(in the rows, 128 means zero)
One turn or mirror swaps these rows in pairs. Which row does each one swap with?
Q_426: 135 115 150 104 101 113 118 138 144 115 112 97 120 137 158 103 155 121 113 108 147
Q_179: 123 119 185 140 115 123 132 128 166 111 144 85 110 177 142 141 155 137 108 157 110
Q_169: 122 103 177 107 100 138 100 115 139 112 179 80 116 163 146 102 105 153 109 127 127
Q_354: 118 109 136 152 129 103 76 155 179 109 162 73 102 193 142 76 122 125 113 118 119
Q_959: 115 113 149 117 100 136 89 118 151 106 179 75 121 171 139 90 87 162 111 124 123
Q_187: 91 114 125 109 104 113 108 120 130 144 169 116 94 143 153 81 140 127 95 109 122
Q_142: 110 113 132 157 126 105 79 155 180 109 163 70 114 182 139 75 118 121 105 112 114
Q_598: 116 112 130 155 127 96 78 157 173 104 164 69 106 187 135 77 119 128 110 117 111
Q_353: 120 126 142 130 119 126 69 122 164 103 158 62 124 170 128 76 90 141 115 121 129
Q_705: 116 90 184 108 98 140 104 117 143 117 172 83 112 160 150 112 116 150 101 130 131
Q_387: 132 148 158 129 131 132 99 121 163 156 170 85 87 176 109 112 151 151 120 150 119
Q_958: 141 113 147 97 104 118 121 132 139 120 111 95 120 134 145 121 157 122 114 109 136
Q_524: 110 150 101 140 126 83 111 114 147 108 153 89 124 139 143 117 128 164 101 141 90
Q_239: 116 96 186 126 110 129 133 131 162 113 159 80 118 177 153 137 146 141 105 150 122
Q_935: 139 166 128 121 125 88 106 131 153 96 131 78 101 183 128 105 149 137 133 136 129
Q_174: 120 104 146 101 104 112 120 143 141 119 118 87 117 136 157 108 145 119 117 100 151
Q_584: 113 110 182 121 114 122 133 130 169 112 153 77 116 171 148 146 151 137 106 158 130
Q_649: 70 134 147 134 114 113 133 107 158 100 148 81 122 170 156 79 116 134 91 126 137
Q_117: 134 108 141 153 133 116 78 158 185 135 162 72 92 183 125 97 140 117 119 124 115
Q_819: 121 110 133 153 131 100 79 152 179 112 164 67 110 190 135 78 121 121 114 113 123
Q_424: 115 113 190 129 122 119 134 136 164 107 154 85 117 173 145 139 149 135 104 158 122
Q_229: 144 129 147 102 110 123 122 129 136 120 113 98 117 132 145 129 161 127 114 117 136
Q_655: 120 160 155 122 131 122 108 108 168 145 172 83 89 175 113 119 136 159 108 158 116
Q_442: 120 101 171 115 103 138 90 115 144 115 179 72 112 168 147 95 98 152 108 124 127
Q_86: 131 153 112 115 112 104 110 109 136 113 146 94 118 132 123 126 125 171 109 133 94
Q_420: 141 130 156 132 134 130 85 135 178 153 173 92 81 176 115 113 150 135 119 140 116
Q_85: 92 145 100 161 140 107 109 131 176 128 122 81 120 135 128 104 134 141 95 133 106
Q_348: 87 110 118 120 114 116 121 123 155 158 167 111 104 135 154 97 139 121 84 106 117
Q_35: 112 114 125 152 123 93 80 152 168 101 170 75 118 182 148 77 110 130 113 111 119
Q_57: 123 103 145 112 96 118 119 138 150 112 122 88 119 150 164 91 146 115 108 97 156
Q_257: 111 128 120 102 100 108 104 116 131 135 165 112 95 153 156 73 122 124 101 102 129
Q_466: 151 132 140 106 112 119 118 117 125 128 135 102 112 130 138 142 149 154 117 135 115
Q_951: 84 114 109 150 133 106 117 133 174 146 136 95 106 126 142 106 150 123 84 117 103
Q_823: 114 96 191 122 103 126 125 132 157 110 167 81 114 174 155 129 143 139 101 143 131
Q_465: 97 147 98 157 140 97 105 136 180 126 129 80 120 137 126 112 144 139 98 133 103
Q_251: 145 134 150 127 127 125 84 134 180 153 170 86 84 180 113 114 153 133 117 135 110
Q_903: 102 157 116 146 140 110 93 123 181 124 129 62 122 150 107 102 117 152 108 147 121
Q_469: 120 103 165 114 101 137 93 110 137 111 179 73 115 170 144 102 97 156 107 123 125
Q_993: 118 130 172 132 130 116 135 131 168 105 144 81 111 174 134 149 163 135 105 156 114
Q_265: 84 131 106 155 138 92 114 134 173 133 131 93 115 128 136 114 151 131 93 128 100
Q_707: 143 115 153 103 101 116 123 133 141 112 119 95 119 141 159 110 154 115 110 101 136
Q_76: 141 142 131 103 107 116 115 108 127 124 141 101 114 126 136 136 140 164 115 140 108
Q_913: 92 109 122 123 116 112 115 124 151 156 166 117 96 127 151 94 144 126 86 106 121
Q_244: 137 144 120 110 111 113 110 102 124 122 141 91 114 130 133 137 134 168 112 134 104
Q_415: 96 155 111 155 140 102 100 121 182 119 122 80 124 137 120 110 134 145 97 137 103
Q_793: 137 144 121 113 114 106 113 106 126 126 140 97 112 125 133 138 139 161 112 140 102
Q_886: 91 143 102 155 144 97 116 126 174 131 123 88 118 133 125 109 141 134 92 132 109
Q_412: 125 110 146 156 129 114 73 156 185 122 159 71 105 185 134 81 128 119 120 117 121
Q_243: 109 123 113 148 119 85 91 139 152 96 165 86 116 176 156 71 113 133 102 113 98
Q_62: 90 141 100 154 142 98 109 123 179 126 123 88 118 138 134 110 144 136 91 132 102

Q_959 pairs with -> Q_86
Q_584 pairs with -> Q_707
Q_426 pairs with -> Q_424
Q_174 pairs with -> Q_179
Q_76 pairs with -> Q_169
Q_903 pairs with -> Q_243

